Each path below is one point turned by a fixed rotation once a step. After each direction that follows a path, write how fast that rotation turns it, in degrees a step (0 if it stays still).
Each turn is a multiple of 5 degrees from 10 to 175, or 0.
Each row of a path follows its step; steps can be skipped.
Rotation 1:
step 2: [ -5 -14  37  71  -2  21  44  13 -11  10  56 -15 -13  16 -30 -41  38  40
  -3 -10  -4  43  18   0   6  21 -44  -2  20 -27 -25 -12  21 -31 -30   2
  -6 -36  40  44  23  27   5  30  21  32 -37 -35  15  -4  -7  26 -33  39]
step 3: [-22  12   5  -5 -21  23  20  15 -11  -8  42 -24   3 -43 -58  37 -35  21
 -41  44 -15 -13  21 -33 -33  -3   2  55 -36  56 -27 -13  30  -4  48 -14
  42  56 -30 -26 -13  -8  42   2 -24   5 -21  -3  13  10  13 -36 -12   1]
step 4: [-10  21  29 -14  35  22 -20  10 -12 -75  -6 -39 -13  20  14  39  26  29
 -44  19  67 -12 -31  55  32  16  -7 -13   4 -20 -15   0  13 -12 -16  15
  -2  41  22  -3 -34 -10 -47 -39  30 -12 -24 -33   1  -3 -38  11  44 -18]
step 5: [-30 -42  18  11 -45  -5 -46 -17 -36  26   0  71  -3   8  31  37  10  -1
 -23 -20 -27  40 -39  11  -1  34  11 -38  19  70 -42 -37 -36   9  -5   6
  -4   1  15  17 -23  40   6  17 -36  31 -21   7   9 -23  -8 -25  12  32]
step 7: [  5  42  50  48  40 -19 -36 -24   3  51  47 -32 -28 -33  -1  -5   2 -14
 -18  -4  -8 -18 -34 -19  -8  -9  32 -30  -3 -33 -27  62 -39 -15 -30  14
 -12 -18 -11  18   9  38 -16   7  63  21  19  24 -34 -28 -23  25  17   3]
step 9: [  6   3  14 -14  -4  23  17  44 -25   3  25  12  -9 -12  24 -34  39 -51
  11  49  -6 -31  26  42 -14   6  11  26  10 -58 -20  15  66   7   8  -3
 -26  30  -7  26 -32  19  28  -8  38 -67   7 -64   9 -19 -19 -23 -23   1]
step 10: [ -1 -11   3  60 -44  10  17   1   6   7  34 -32 -18  32   5  19   7   8
  10  22 -23  16 -60  25 -70  29 -52  17  31 -11 -50 -27 -22 -14  -6 -33
  41 -19 -36 -36  -7   2 -29 -35 -13   6 -45  19   7   4 -14  41 -20  12]
step 14: [-18 -26 -29   5  14  -1 -22  34 -18  41  25  26 -73   4  75  -7  17   8
   7 -34  18  54   8  54  53 -21   7  20  15 -20   1  15 -17  -2  -3  48
 -22  17  59  25   7  30   3  16  10  -7  28 -13  -7  14 -25  -7  36   5]
Speeds:
[  6 -12  -6   5   1 -26   4  -5 -11  -2  -1   1  -8  14   0   3  -8 -10
  -9   1 -10   1   6  14  -2  -2 -16   3   8  -4 -14  -3   0   0   0   5
  -7 -11   3  10   0  -8   3  -6  -5  -7   6   4  -4   7  -8 -12  -5   6]
85
[ -9   2 -12   1  -7   3  -1  -6   8  -1  -7   5 -14   7 -12   8   7 -10
   1   8  -9  -2  13   2  -4  -6   5  -4 -12   4   3  -4  -7   0   5   1
   2   9  -8  -7  12 -21   1  -6  -9  15   3  -9  12  -3  -4  -4  -1 -14]
145
[  8   7  -9   6  12  -7 -16  11  -2   1   7  -6  14   4   4   7  12  -4
  -4  19   8   0   8   5  -3  -2   7  -4   1  -8  -5  -3  -3   8   9  -8
   4   0   2  -1   3  -1  15  -3  -1  -6   3  -8 -14   9  15   4   8 -12]
130
[-15  -7  -9  10 -10   6  -5 -11   7   3   4   4   1   9  -5   7   7   7
  -5  17  -4   0   0 -15  -9   1  12   1   9  -3   0   0  -7  -9   4  10
  -2 -15  -1  21 -14   4  -4  -3   5   0  -4  11  -1  -1   4   6  -2   0]
145
Rotation 2:
step 1: [-46  22   7 -28 -38  39  29  21 -29 -19  25  21  20 -29   6  -8  -5 -42
 -32  -4  37  -2  34  22 -28  52  -8  -8  -6  35  13  -8  16  38 -25  31
  -7 -24  31  40  21  12 -14  39 -46 -36 -21  -8 -19 -35 -33  29 -35 -46]
step 2: [-18 -11  -2 -14  -1  48  22  -1  -4 -13  -2   3  -6   6  43 -50 -21 -23
 -38  25   1 -76   6 -10  23  34 -21 -28 -15 -11  61 -10 -13 -22  16   7
 -46   4  20 -23  32 -26 -25 -37  71  19  47  13  -7 -35  26  11 -12 -20]
step 3: [ -3 -37  19  -7  23 -14  30 -32 -33 -26  15 -10 -12   1  -2 -14  12  42
 -20  14 -33  -6  24  25  18  47 -37  20 -37  -3 -43 -58  35  41 -19  16
 -37  -7   5  -5 -37   7  69 -44  32  -4   2  15 -24   3 -29 -32 -30 -40]
step 5: [-12   8   0  22   8   3  45  29  13 -58   2 -36   4 -44  15  35 -56 -14
   6  -1  -4 -35  -3  17  15 -11   1  17 -36  -6  16 -18 -16 -50  39  29
   2   7 -10 -14 -10 -32 -20 -57  39   3 -38   1  -5  -1 -17  26 -86  28]
step 6: [-10   0  14  -5 -39  20  36  26  -2   7  35  -2  -6 -16 -14  28   0 -12
  33 -28  34  -6  28   2  23   6 -28  17   9  27  13 -85  37  14 -33   1
 -51  41 -15  40 -13  42  22  19   7 -27   3 -40  14 -47 -42   5 -47 -30]
step 9: [ 10  58  -4 -17  -9   2  16  39  -1  41 -16 -24  25  -7 -14  15  51 -47
 -25  15 -27  -9 -10   2 -27 -25  12 -11   8 -40 -21  -9   0  15 -25  27
 -54 -33   7  35  16  87   2   1  -5 -16  -3 -33  -4 -37 -23  47 -40  20]
step 13: [ -9  12  -8  27 -11  29  59  -6  -7  -4 -13  11 -17 -26  -4 -21   8  48
   7  14 -37 -13  10  -8 -60  96 -11   1 -40  -2 -11  39 -20  -2  12  43
 -10 -23  -2  15 -13 -37  17 -45  67  20 -17  -4  22  -8 -13  23 -22 -20]
step 16: [  0 -40  21  52  -6  21  26 -31 -40 -30   0 -20 -20 -37   0   3 -42  31
  13   2   1  13   4  48   8  35   4   0 -16  27  -3  -7  45 -18  24  21
 -23  18 -13 -19  23  11  56 -28  16 -76 -14 -32 -21 -49 -25  46 -11 -27]
Speeds:
[ -2   7   9 -15   1  -7  14 -11   3   1  18 -15  -1  12   6   1 -12   9
  -6  -3  -1   4   9  -9  -2   2   1  -3   1   1   9  10 -11  -9  -9   2
 -10   5   1   5  -3   4  -7  14   8   2  10 -13   5   2  -3  -5  -9   4]
90
[  7  -4  -9   6   5   6  -9   0  -2  -4   9  -4  -3   8   1  -7   1  -2
   3  -5 -13 -19   3  -7  15  10   6  -1  14   4  -6   5  -3  -9   8  -1
  12 -11 -12  -3  -6   1 -19  -3   4  12   3   4  -5   1   8   3 -14   4]
140
[  7   5  -3  -9   4   3   6  -1  -8  17  -6   1  -4   6   4  -4   9  17
   4  -5   9  -9   8  -2   6  -7   5   8  -7 -10   2 -10  -1  -9  -2  -3
   4  10  -1   1 -14   6 -12  -8  -1  -4   2  15   0  -1  -8 -12  10 -19]
95
[  3  11   9  -9  -1  -6  -8  -2  -3  -2 -10  21  -5  16  -1  -3   3  -6
  -1   3   1  -3  -4   8   7  -7   3   1   7  14  -8  -3 -17  -7  10  16
  -6   9   2  13   9   9   3  10   1   1  -2   2  -9 -13   3  -1  -2  -1]
140
[ -4  -4  13   0 -12  -1   6   5  -6   1 -12  -2   3   8  -2   8 -10  17
  -8  13   1  -4   8  13  12   7   0  -8   8  -4   6  16  10   8   0   3
  -2  -6  -3  -8  10  -8  -1   9  -3   9  -6  11  -4  -1   2   3  -2 -17]
25
[  5   2   1   1  14  11  11 -10  -3  -3  -2  -2   4 -13   4  -9  -6   3
   1  14  -1   6   5  -4   2  -3   9   1   9  -1  -9  -7   2   0   9  16
  -1  19   3  -2   5 -13 -13  -1   4   4  -6  -8   9   4  10  15  14   0]
130
Rotation 3:
step 0: [ -6  10 -62  -9  -5 -23 -16  17  21   1  29   9 -24 -23  18   1 -39   4
 -59 -27  69  29  19  24  20  51 -43  34  30   0   6   6 -32  13  19 -26
  -7  -5 -24  39 -16  42   6 -14 -11  -8 -28  -9  27   5  29   2 -32  20]
step 1: [  4   9 -24 -10 -35  -4 -11 -31  -9  16  -4  42   1  -8  33  10 -21 -14
   2 -19 -16 -42  12 -39 -16  49   1   3 -26   2  45   2 -13   2 -20  14
  34  25  -6 -23 -55 -19 -16 -61  10  35 -16 -56  72   2 -12 -15 -11 -24]
step 2: [-39 -17  41 -19 -69 -50  -3  -9 -19 -22   0  -1  -5 -21 -38  -7  16  35
  -9 -16  32  21  15   2   4   8  -1  10 -18  31  17  14  36 -16 -47  74
 -20  24 -20   6 -37   3  -8 -41  21   6 -26  11 -23   9  -5   7  51  12]
step 5: [-42 -23  44 -62 -27 -31  -8 -29  25 -15 -10   6 -50 -28  -5  33 -19  -2
 -28 -38  19 -14   5 -11   1  15 -10  20 -27   9  22   1  55 -11 -11  55
 -43  23   0 -14 -16   8 -21 -33  40  31   2 -12 -41  41  -4   2  -1   0]
step 10: [ -9  38 -15  32 -38  -1 -54   4 -27   3 -17   4  -6 -65  -1 -14  13 -31
 -10  26  62  27  22  44 -21   3   8 -22  -4  19  29 -28  -6 -11  -8   0
 -37  44   1   3  -8 -12 -36 -27 -21 -13 -69   7   8  -9  -4 -37  27  -6]
step 11: [-13  26 -19 -48   1  52  13 -11  26 -12   5 -12 -26 -23  32  -3  -3 -16
 -26 -16  85  -9  10  13   7  51   0   9  19  45  -1  20 -28 -12 -11  21
  25  41 -19 -14 -25  42   9  -2  58  42   0   3   4   0 -29   6 -22  26]
step 15: [ -3  33   8 -31  28 -36 -15   4  21 -57  -7  -3   5   9  22 -31  30 -43
  15 -34  -4 -16  24   6  19  21 -21  15 -57  23 -27   3   2  45 -10  55
  -2  28 -10  -9 -44  18 -43  46   4 -10 -15 -41  30  17  18 -26 -31   8]
step 16: [-33   6  23  27  25   3 -30 -34  -8  27 -72   9 -55 -43  17   3 -17 -24
 -45 -11   6  11   8   8 -11 -17  -3  11 -22 -13  21 -52  20  -2  38  71
 -29 -23 -25  -7 -20   1 -40 -18  39 -29   1 -12  -2  -1 -13   9  19   0]
Speeds:
[-10 -12  10   0  -2 -11   4  -4   5   8  -4  -1   5   4   3   6 -14  -3
   7  -6   7   9  -2  -2 -12   4   7   0 -15 -13  21  -2  15 -10   2  -5
   9  -7   8  -3  -6   0   5   6 -10   1  -2   0   1  -6 -12 -12   3  11]
95
[-11   5 -13 -15  -8   8  13  -4  -7  -3  -5   0  20   4   3   9   0 -10
  -3  -4   3  -1  -3   0   5   7   7  -6   3  -6   2 -12  -2   7   5  -4
   5  11  -4   5   3  11  -3   2  -1 -13  15  -8  -1  11  12 -10   2   8]
100
[  5  -1  14  -9   5  -1   2  -2  -2   5  -4  13   2  11   4  -3   4  -1
  -2 -15  -5 -11  14  -4   4  -4   4  -3   5  -6  -6  -8   3 -12  -1   5
  -9 -18  -3  -6  -3   3  -3 -17   0  -1   1 -11   1  18  -7   1  18  -1]
100
[ -1 -18  -3  -8  -4  10  -3  -2  23   2  -7  -4   1  -2  -8   7  13  10
 -16  -9  -6  -4  16   3  -2  -3   2  10   8   6   9   7  -5  -1  -3  -8
  -5   4  -1   8  -6   7   9  11   7  -2   4  11  -6   2  -4   0   8   8]
125
[  2  -4  -1  -2  -1  -2 -12  11   3  -3   3   1   1 -12  -8   2  -4   5
 -12  -9  13  -5   4   9   8  -5  11  -6  -6   5   4 -14   8 -13   4  10
   0  -7  -5  -1  17   2   0  -5  -5  -2  12  -1  -1  -6   2  14 -22   9]
135
[  2  -6   4   2   0   6  13  -5  -4 -13  -9  12  -6   5 -16   6  -3 -10
  -8   7  -1  -9   3 -15   2   3 -11   6  -5 -12  14   6   1   0  -1  14
  -1   5  -8  -1  -5  -9  -7   0  -6  -9   8  11   2   5  -7   6 -13 -10]
100
Rotation 4:
step 0: [-56  -5  14  14  19   5  44  22  25  -3 -26  22   8 -10 -15  20  27 -44
 -49  -2 -31 -25 -20  53  33  11  50  -5 -51   7 -20  16 -35  18 -29 -12
  25 -10  -1 -14 -16   7 -12  20  40 -24 -40  28  20  26 -34  -4  16   5]
step 3: [-18  16 -42 -20  16  10   4 -17  14  -6  48 -23  11 -27  12  -5 -69 -32
  30   7 -26 -19 -35   0 -34 -56 -19   2 -12  25  40 -26   0  -2   4  44
  10 -33 -18 -42  -1 -30 -45 -37  23 -26 -16   9  37   7 -18  -2  24  -6]
step 5: [ 14   9  -3 -22  11  -3 -16  29 -33   8  -3   6   5  -9   9 -12 -27   8
  48 -27 -45  14  15  15  27  24  23 -25  22 -51 -16 -39 -15 -18  -2 -23
   1  36  41  20  24 -16 -37  31 -26  21  26 -25  49 -18  55   0 -62  23]
step 6: [-21  46 -17 -38  32 -15 -18 -20 -49   6 -10  11  33  15  33 -54 -35 -18
  13 -56  34   9   7  -3 -27 -31   4 -22  37 -24 -24  15 -20 -29  -6  48
 -20  27   7  10 -21 -12  39  -9 -13  23  23  -8 -33  -6 -15  42 -31  10]
step 7: [ 24  14 -16  -6  32 -17  27 -51  16  -5 -19  29  22  22   5 -42  -3  56
   7 -18  -1 -27 -31   0 -27   3  -6 -53  41  35   9  42 -11 -14 -14   1
   1  12 -30  -2   8  28 -13 -48  71 -33 -37   4 -22   1   2 -14 -31   1]
step 8: [ 56  29   7  25  34 -40 -20  47  13  28 -44  30  29 -15 -63 -19 -20  44
 -24  25 -21   6 -40 -10  27  31  12  14  15 -10 -27  28 -27  47 -13 -29
   6 -34  -6  17  -8 -22  -3 -20  10  22 -23  19 -14  -7   5 -22   7 -21]
step 11: [ 44 -33 -32   9  20  24   5 -21  68 -44  39 -13 -13 -39  -5  14   4   6
 -38 -31  22 -27   7 -58  -8 -13  42  32  22   8   7  26  21 -23   9 -38
 -17 -46  11  -7  -5   3 -39 -10  16   3 -28   0 -21  10 -30  30  17   8]
step 16: [ 11   6 -25  14  13   7  -6  14 -31  50 -40 -29  -8  70   3   1  13 -33
 -38 -35 -20 -22   7  13 -22  71  -9 -46  -7  19 -19  11  14  42  29  -5
   5  13 -13  -7 -37 -22   9  -6 -21  13 -65   4  15  27  17  -7 -14   0]
Speeds:
[-18  -8  -2   2  -8   2  -6   3 -14  -4  -4   6  -5 -13  10  -3 -10  10
   8   9  19 -20  -5  -5  -3   9  -3  -3   1   0  -9   3   3  -6  -6  10
  -7 -15  -2  -1 -10   0  -9   7   0  -9   1  -6  -4   5   0   0  -6  -4]
95
[  3   6  14  23   5   6   5   3 -17  -3  -5   0  -3   4  -4   3   7  -5
   2   4  -9  -2  -2  -2  17  12   1  -6  -7   0   1  -2  -2  -6 -14  -6
   2  -4  -4  -5  -9  -9 -14  -8  -6   3  -8   7   3  -6  15  12  10  -4]
90
[-13   1   1   2  12  -4  -6   6  12   4   4   6   4  -3 -16  10  13   8
  -5   7   6  -9   4   9  -1   0  -3  -5   0   9  -6 -17   1   1  -6  -2
  -7   0  14 -13 -10   0  10 -13   6   8  -8 -11 -10  -5   1  -2   0  11]
40
[ 10   7  -8  13 -10   6   5  -5  -7  -7 -11   9  -4  -2   1   4 -10   3
   1   2   0  -2  -8   8  -7  -9  -7  -3  -1 -16   1  -5   6 -10   6   1
   1   4   2 -11  -3   5  26   4 -11   6   5  -5   6   4   8   8   3  15]
95
[  3  -1  -3  -1   1   6  -2 -16   3  -1  10 -16  10  -3 -10   6   6   6
   5  -4   7   4 -11   1  10  -5   2  -6   1 -15   8  -8  13   0   1  21
  -7  10   5  -8  -4  -5 -17  11  -9   2   1  -7   5  -8  -1  -3  -3  -6]
40
[  8 -10   7 -10  12  -9  -7  20  -3   4 -13 -12  -2   3  -8   0   1   1
   7   2  -1  -2 -14  -8  -2  -1  -4  -3  -7  -7  -9   4  24  -4   2 -15
  -2   3  11   0   4  14  -3   8   3   2  -3  -3   4   4   2   6   7  -3]
100
[  1  -7   3  14  11   7  -5  -7 -12   2   0  -3   0  -3   8 -13  16   4
   9   8   9  10   1  -4   8  -7  -6   0   5  19   5  -6  -3  -4   7   4
  -7  10  -9  -5   8  14   9   9  15   4  10   0  -4   1   1   1   8  -2]
135
Rotation 5:
step 0: [ -8  36 -14 -26 -13  57  74 -15  13   6 -10  16 -14 -36   3  57  31 -28
   2  27  22  14 -38 -24  33  24 -61 -39 -40 -30 -37  -9   7   8  -6 -38
 -30 -22  -6   0 -23 -12  10   0  27   4   8 -38  25 -20 -34  35 -42   3]
step 3: [-10 -13 -11  14  -5  38  38 -57 -29  -6 -16  31   1  14 -11  18  21 -11
 -42 -31 -22  40   6 -61  75 -22 -23 -17 -15 -28 -18  23 -35  22  44   0
  -5  25 -22  24  61   8  -2 -22  23  18 -38  16  57   0  20 -22  -3   1]
step 5: [ -6   0 -23 -44  -1  16 -21 -25 -15   2  23  12  28   7 -30  24 -24 -17
  -3  66   8 -73   9   0  31  14 -13  -3 -28 -33  -5  25 -11  -5  73 -15
 -12  27 -17 -38  20 -28  31 -13  71  17  -6  -1  11  34  -9  49 -42  24]
step 7: [ 51  11  23  -6  29   7  20 -44 -60  -2  -4 -16  28 -67  -9  13  36 -47
   7  -9  20 -25  27 -37  45  25 -23 -23  20 -16 -19  15  41  35 -13   6
  37  42  53  17 -17 -13  38  -8  35  45 -16   6  14 -18  26  11  -8   5]
step 8: [-18  63  -3  22   8  36 -25 -49   3  32 -10  37 -41 -13 -19  59  13 -15
 -25   2  17 -37 -45 -31  30  -7   2 -56  -2  38 -61   1 -37  23  19 -23
  14  14 -51  -5 -31 -34   7  13  38  12  27   3   5 -25 -11 -11 -21  -6]
step 10: [ 15  30   4 -13 -64   3 -18  -5  -1 -47  -7 -62  18 -24   2 -23 -63 -15
 -56 -24  20 -43 -20 -18  27  27 -21 -27  -1  19 -43  17  10   3  15 -29
   0  33 -17  42  35   6   7   4  26  23 -25   9  46  -1  32  10 -61 -11]
step 13: [-33  21 -41 -35 -32  69 -11 -19  -1 -17  25 -25 -43 -14  -1  16   5  -5
  47  -6 -16 -75  12  30  41  -3  -8 -29 -21 -33 -19 -28  23  29  29  -9
  31 -24 -24 -19  39   3  33  15  42  -1 -46  11 -15 -24  -9  14 -41 -20]
step 16: [ -8  22  13 -39 -10  44   9 -29  17  44  16   5 -21 -15  -8  -6  36 -17
  18  -3   2  -5 -32 -14  47 -15  24 -66  49  23  -8 -16 -24  47  42  49
  25  -7  36  54  12 -30 -34  -4  50  15  20  34  44 -14  -8 -18 -30  -2]
Speeds:
[  8 -13  -8 -19  -4  -8  -3  -2  12   1  -1  -3  -6  13   7   1   6   1
  -5   5  -1   5   9   6   7  21  -6  13  16  -5  -1  10   0  -6  11  -3
   2  -6  -2   0  -4  -9   5  -7  -5   3  -5  -5  -5  10  -5   0 -17  -2]
55
[ 11  -4  -5  -5   9  10 -10 -11 -15  -5  -6  -5   6  -2  -5  -9  15   4
  -2  -6  -6  -8  15   0   2  -6   1   4  -2  -9   7  -3 -13   3   9   0
  -3   4  12 -11  12  -5   2  -1   3 -15   3  -9   0  11  10  -9   6   5]
175
[  8   6   1   2 -23 -11   5  -2  -6   7 -12  -1  18  -5  17   4  17  13
   5  -5  11  -3   8   6  -2  -1  -2 -10  -6  -3  -3   3   7  -4   0   0
   7  -4  -7  -7  -4  10  -3  -6   8   1   2   4   0  -2   4 -13  -6  -6]
110
[ -1   2   6 -11  -5  -1  -1  10 -26  -1  17 -15  -4  -6  -6  -1   0 -10
  11  -3  -5  11   0   6 -10   7  11   1  12   0 -14   1  -7   3  -3  -6
   0  -9  -3  -8  -2   5   0  -9  -1   6  -6   3  10  -4  10  -7  -2   2]
125
[ -6  -6  -5  -5   7  -2  -6  -4  -1  -8  -3   2   5   1  -1   4  -1  -2
   8   9 -18 -12  -7   1  -2  -8   5  -8  -7  -6  -1 -11   0  -8 -12 -15
   3 -10  -7   9 -11  10  -7 -12   5 -13   3  -5  -1  12  -4   4 -20  -1]
85
